[[144 133 148 128 144 128 122]
 [139 128 146 128 143 123 116]
 [131 125 129 129 130 126 126]
 [131 124 129 130 130 126 126]
 [132 142 134 122 133 131 135]
 [149 136 135 132 135 131 131]
 [130 125 130 129 129 127 125]
 [124 132 151 122 143 123 114]
 [148 135 132 133 135 129 130]
 [133 142 135 124 132 133 135]] ==> 142

[[105 141 102 126 126 111]
 [133 126 122 134 120 111]
 [144 120 136 142 145 111]
 [141 129 135 132 133 111]
 [114 135 118 124 132 111]
 [135 116 124 123 116 111]] ==> 116

[[138 127 132 128 132 130 120 132 132 137]
 [148 137 132 121 140 142 108 156 118 135]
 [153 135 131 125 141 127  98 147 124 129]
 [118 132 138 129 141 127 121 122 130 142]
 [131 122 140 128 134 127 116 122 128 138]] ==> 122

[[130 140 115 123 123 125 121 126 122 131 126 143 122 132 118 133]
 [130 131 128 133 126 139 132 123 132 118 117 136 125 130 139 128]
 [121 124 140 127 131 118 131 144 136 127 132 122 123 128 127 122]
 [123 124 135 127 128 118 130 144 135 129 130 124 126 127 128 122]
 [142 137 126 119 139 135 119 129 123 130 123 137 130 131 119 131]
 [136 124 128 137 123 136 114 122 128 119 127 142 128 127 128 123]
 [119 125 140 130 132 121 134 132 135 129 133 123 123 134 118 130]
 [136 139 122 119 123 133 116 116 131 128 136 146 135 127 129 136]
 [122 126 132 124 130 122 130 145 136 125 125 127 127 126 135 121]
 [127 132 129 129 126 134 136 129 133 120 119 133 126 132 140 126]
 [133 117 123 132 130 122 132 121 118 136 129 102 127 124 125 130]] ==> 117

[[144 131 128 130 128 135 130 113 131 116 132 126 123 115 136]
 [142 131 128 130 128 135 130 113 131 112 132 125 123 118 138]
 [130 130 127 130 131 131 130 113 124 126 132 126 123 149 132]
 [145 135 128 130 128 135 130 113 131 111 132 126 123 118 139]
 [135 130 128 130 128 135 130 113 131 113 132 121 123 119 136]
 [129 130 127 130 131 130 130 113 124 126 132 126 123 151 132]
 [135 130 128 130 128 135 130 131 131 129 132 126 123 118 132]
 [121 130 128 130 130 128 130 124 127 138 132 129 123 139 125]
 [135 130 128 130 128 135 130 130 131 126 132 126 123 114 132]] ==> 130

[[129 119 134 143 128 122 131 126 138 128 128 126 127 130]
 [135 109 130 123 120 113 137 123 120 125 121 131 121 123]
 [123 113 126 153 124 123 132 121 130 129 130 126 122 121]
 [129 119 134 144 128 122 131 126 138 128 128 126 127 130]
 [123 112 126 153 124 123 132 121 130 129 130 126 123 121]
 [132 136 121 118 118 127 122 132 133 136 123 122 126 129]
 [134 128 128 117 129 124 130 124 134 132 138 121 134 131]
 [123 113 126 153 125 123 132 121 130 129 130 126 123 120]
 [140 128 128 115 108 129 124 126 133 134 117 116 125 123]
 [129 119 134 143 128 122 132 126 138 128 128 126 127 130]
 [134 128 128 118 129 124 130 123 134 132 138 122 134 130]
 [121 129 116 132 127 129 126 136 119 125 129 135 127 123]] ==> 129

[[126 121 123 100 121 129 142 126 137 128 113]
 [151 107 116 132 150 105 143  98 145 114 130]
 [139 123 122 130 144 122 152 150 145 125 125]
 [123 135 123 151 135 132 137 141 128 146 137]
 [135 116 127 139 129 122 153 143 131 137 158]] ==> 116
---
[[132 119 127 128 136 139 125 115 136 142 138 132 125 112]
 [146 131 134 131 121 116 124 110 135 115 132 119 137 129]
 [130 116 123 138 127 153 136 124 130 128 128 129 126 126]
 [112 130 140 136 116 122 134 120 121 135 115 136 136 129]
 [127 136 144 122 127 126 117 121 131 142 139 139 143 124]
 [127 127 120 135 123 147 130 144 126 124 125 120 121 127]
 [125 134 127 118 125 118 126 119 118 133 127 136 127 135]] 126

[[121 120 131 135 128 136 124 138 154 144 133 125]
 [116 117 124 125 120 137 107 136 145 134 136 128]
 [122 115 120 125 110 124 140 131 119 109 121 137]
 [141 115 125 114 128 109 115 132 128 128 134 141]
 [138 130 130 112 118 117 111 141 133 132 143 131]
 [131 136 139 117 130 114 139 151 131 134 132 119]
 [106 121 130 127 140 132 115 122 123 117 110 130]
 [115 126 122 135 122 144 149 138 135 132 129 114]
 [116 128 140 126 127 117 119 127 121 110 110 139]
 [129 133 136 115 138 111 119 126 110 116 118 133]
 [115 132 132 133 126 140 100 122 138 131 128 128]
 [113 143 144 125 117 125 115 135 126 115 119 128]] 137

[[130 126 127 129 125 155 129 132 127 129 126 130]
 [130 128 127 131 127 138 129 129 128 128 131 129]
 [130 127 127 129 126 153 130 132 127 129 125 130]
 [130 126 127 129 126 154 129 132 127 129 127 130]
 [131 128 127 130 127 137 129 129 129 128 130 128]
 [131 127 127 128 126 148 129 131 127 129 127 129]
 [131 128 127 130 128 138 130 129 128 127 131 129]
 [131 127 127 129 126 155 129 132 127 130 126 131]
 [131 127 127 129 125 150 129 131 127 129 127 130]
 [130 126 127 128 126 156 129 132 127 129 126 130]
 [130 126 127 129 126 154 129 132 128 129 127 130]] 130

[[151 119 123 133 102 156 124 125 129]
 [146 102 119 139 113 132 122 138 129]
 [107 156 129 111 130 138 133 139 139]
 [134 134 136 108  99 135 124 130 138]
 [142 120 119 122 101 156 123 133 129]] 139

[[141 124 139 121 141 138]
 [130 120 135 117 128 144]
 [134 129 136 126 137 127]
 [141 111 131 110 137 145]
 [130 135 137 131 134 123]
 [137 128 140 124 139 134]
 [124 142 140 138 128 128]
 [107 135 115 140 106 120]
 [122 136 126 137 124 118]
 [130 121 129 121 128 134]] 127

[[129 130 149 138 131 139 153]
 [129 131 140 133 133 153 150]
 [129 131 147 137 131 142 153]
 [129 131 140 133 133 153 150]
 [129 129 157 150 129 130 145]
 [129 131 143 134 132 149 151]
 [129 131 147 137 131 143 153]
 [129 131 143 134 132 148 152]
 [129 129 157 150 128 130 145]
 [129 129 155 146 129 131 148]] 153

[[129 129 132 121 133 126 124 130 131]
 [128 131 132 119 132 125 122 130 132]
 [134 126 136 118 145 125 128 133 130]
 [121 127 114 151 104 134 136 119 121]
 [121 135 126 124 116 127 119 125 132]
 [126 132 130 120 127 125 120 129 132]
 [135 129 142 104 151 121 119 136 136]
 [139 116 129 140 144 132 147 131 119]
 [125 129 125 132 121 129 128 126 127]
 [120 139 130 112 119 123 109 127 138]
 [118 131 115 146 102 133 130 119 124]
 [131 127 131 125 134 127 129 130 128]] 130
